One turn sends every row of this set to another row. A few are shown first. Where does it send the rows asked after them?
gor: [  4 -14  23 -10  12 -12  24 -12  32   2  -6 -15   4  -1  36]
kas: [  7 -24  23 -11  16 -14  15 -17  31  -3  -1  -3  16  -3  40]
ramed: [  4  24 -21  10  36 -13 -29  24 -28 -10 -17  24  12 -14   6]
Tiku: [  0 -19  12  43   2  22  12  -5 -19  19 -14  20   8 -18   3]
fal: [-19 -24 -16  39  -1 -21 -12 -14  -4  25 -28 -15   8  -9   2]
pagu: [ 38 -21  21  32   6   4 -17 -13 -18 -19 -23 -22   3  32 -23]
gukul: [-26 -21 -15  39   8 -16 -21 -18  -6  19 -23 -19   7 -13  -1]
sen: [  0 -23  12  -9   5  -4  15   2  35  16   0  -9  11  -5  33]
fori: [ 11 -28 -22   8   7 -19 -12  16  33 -39  -5  -6  10  13  -3]
Futif: [ 28  23  26  15  52 -12 -12 -25 -18 -11   0  -4  -3 -10  37]
Temoz: [  1  15 -29  14  36 -17 -25  18 -30   6 -20   4  19 -28  10]
dogad: [ 33 -16  23  30  11  14 -17  -9 -18 -26 -27 -17   2  27 -30]
fupug: [ 36 -11 -20 -14   7  17   2  24   2 -32 -24  -4  17  18  -8]
Buv: [ 26 -21  34  26  15   2 -29 -18 -23 -16 -26 -23  -5  34 -11]
pazo: [-22 -21  -9  29  -1 -22 -17 -22 -12  30 -19 -11  12  -4  -7]
Sal: [ 22  10  51   8  38 -16 -15  -9 -23  -1  -5   9   5 -18  34]
posib: [ 38 -29  26  31  16   4 -22 -19 -29 -30 -29 -14   5  31   2]
Feti: [  3  12 -32  12  29 -10 -29  22 -38   1 -29  11  17 -12  16]
Tegad: [ 32 -11 -25  -1  11  14   2  32   5 -33 -16  -6  19  24   6]
Nusa: [ 23  21  42  10  46 -12 -28 -21 -24  -9   1   6  -5  -7  21]
mavu: [ -1 -35 -12 -10  23 -21 -20   6  -3 -45   7   6  16  11  -9]
bazan: [ 35  -5 -18 -16  13  19   2  20   9 -30 -17  -7   9  27   9]
Deru: [ -3 -37  11   9  42   5  11   1  16 -18  -8  -8 -26 -25   9]
dula: [ 47  -2  22  40  15 -14 -33  14 -29 -25 -25 -23  21  14  12]
Fepi: [ 31 -19 -14 -13  21  -9  14  30  12 -27 -13   3  22  27  -7]
Vigi: [-21 -30   0  32 -14 -13 -21 -10  -3  21 -27 -23   9   3   0]
bipid: [ 22 -12  18  47  13  -1  -3  16 -31 -14 -18 -17  38  30  24]
tupa: [ 29   9  52   8  47 -19  -8 -16 -13 -10   0   9  13  -8  29]
mese: [ 29   8  50   3  46 -14  -9 -15 -18 -16  -6   3  -7 -17  27]
kob: [ 11 -30  26  16  24 -11  16 -12  34   7 -24 -10 -22 -11   4]
pifa: [ 41  27  13 -15  41 -17  -8 -11 -15  -9 -35 -12  -3 -10  32]
gari: [-26 -26 -11  36   7 -19 -22  -6  -6  20 -21 -13   5   4 -15]
nem: [  4  33 -32  12  22 -16  -9  12 -24  -7 -16  19  16 -15  -3]
totaf: [ -9 -31  -2  36 -17 -10 -18 -15 -20  16 -27 -13   5 -19  -6]
novin: [ 28  -9 -17 -17  24  10   6  40  12 -23 -17   7  12  19   6]
dirif: [ 22  25  17  -4  37 -13   5  -8 -26  -3 -23 -47   7   7  27]
Megiz: [ 11 -21  17  -5  12 -16  20  -7  35  -1   0  -3  10  -9  41]
Rapap: [  6  18 -29  14  36 -23 -26  11 -35   1 -23  15  11 -27   7]
desik: [ 36 -23  36  25  18  12 -19   0 -16 -20 -16 -20  -6  27 -24]
veka: [  2  13 -27  14  32 -11 -21  13 -34   7 -20  25  17 -24  15]
Kime: [  7 -32  16  -8  17 -17  16  -4  27  14   5 -21   3 -19  25]
Gafof: [ 18 -21  16  50   3  -5 -17 -15 -18  35 -12  10  14 -10  -6]
Vup: [  2  19 -14 -29   7 -16 -11 -23 -30   0  -6   4  20  -6  -9]
Pode: [ 32  11  49  11  40 -25 -14 -22 -15 -12   0  -2   3 -10  27]
sapam: [ -8 -10  17 -10  10 -19  13 -16  33   5   1  -2   8  -2  33]
Ton: [ 31 -25  23  28  15   2 -28  -4 -23 -29 -15 -24   3  28 -26]
kadu: [ 15  13 -38 -15  13 -16 -19 -13  -6   6  -6  25  22  -8   7]
dege: [ 42 -12 -25 -10  15  12   2  26   3 -31 -17   5  13  16  -4]

Deru moves to mavu
novin moves to ramed
pifa moves to dula
And these:
mese moves to Ton
desik moves to gari
Rapap moves to Pode
fupug moves to Temoz
nem moves to Futif

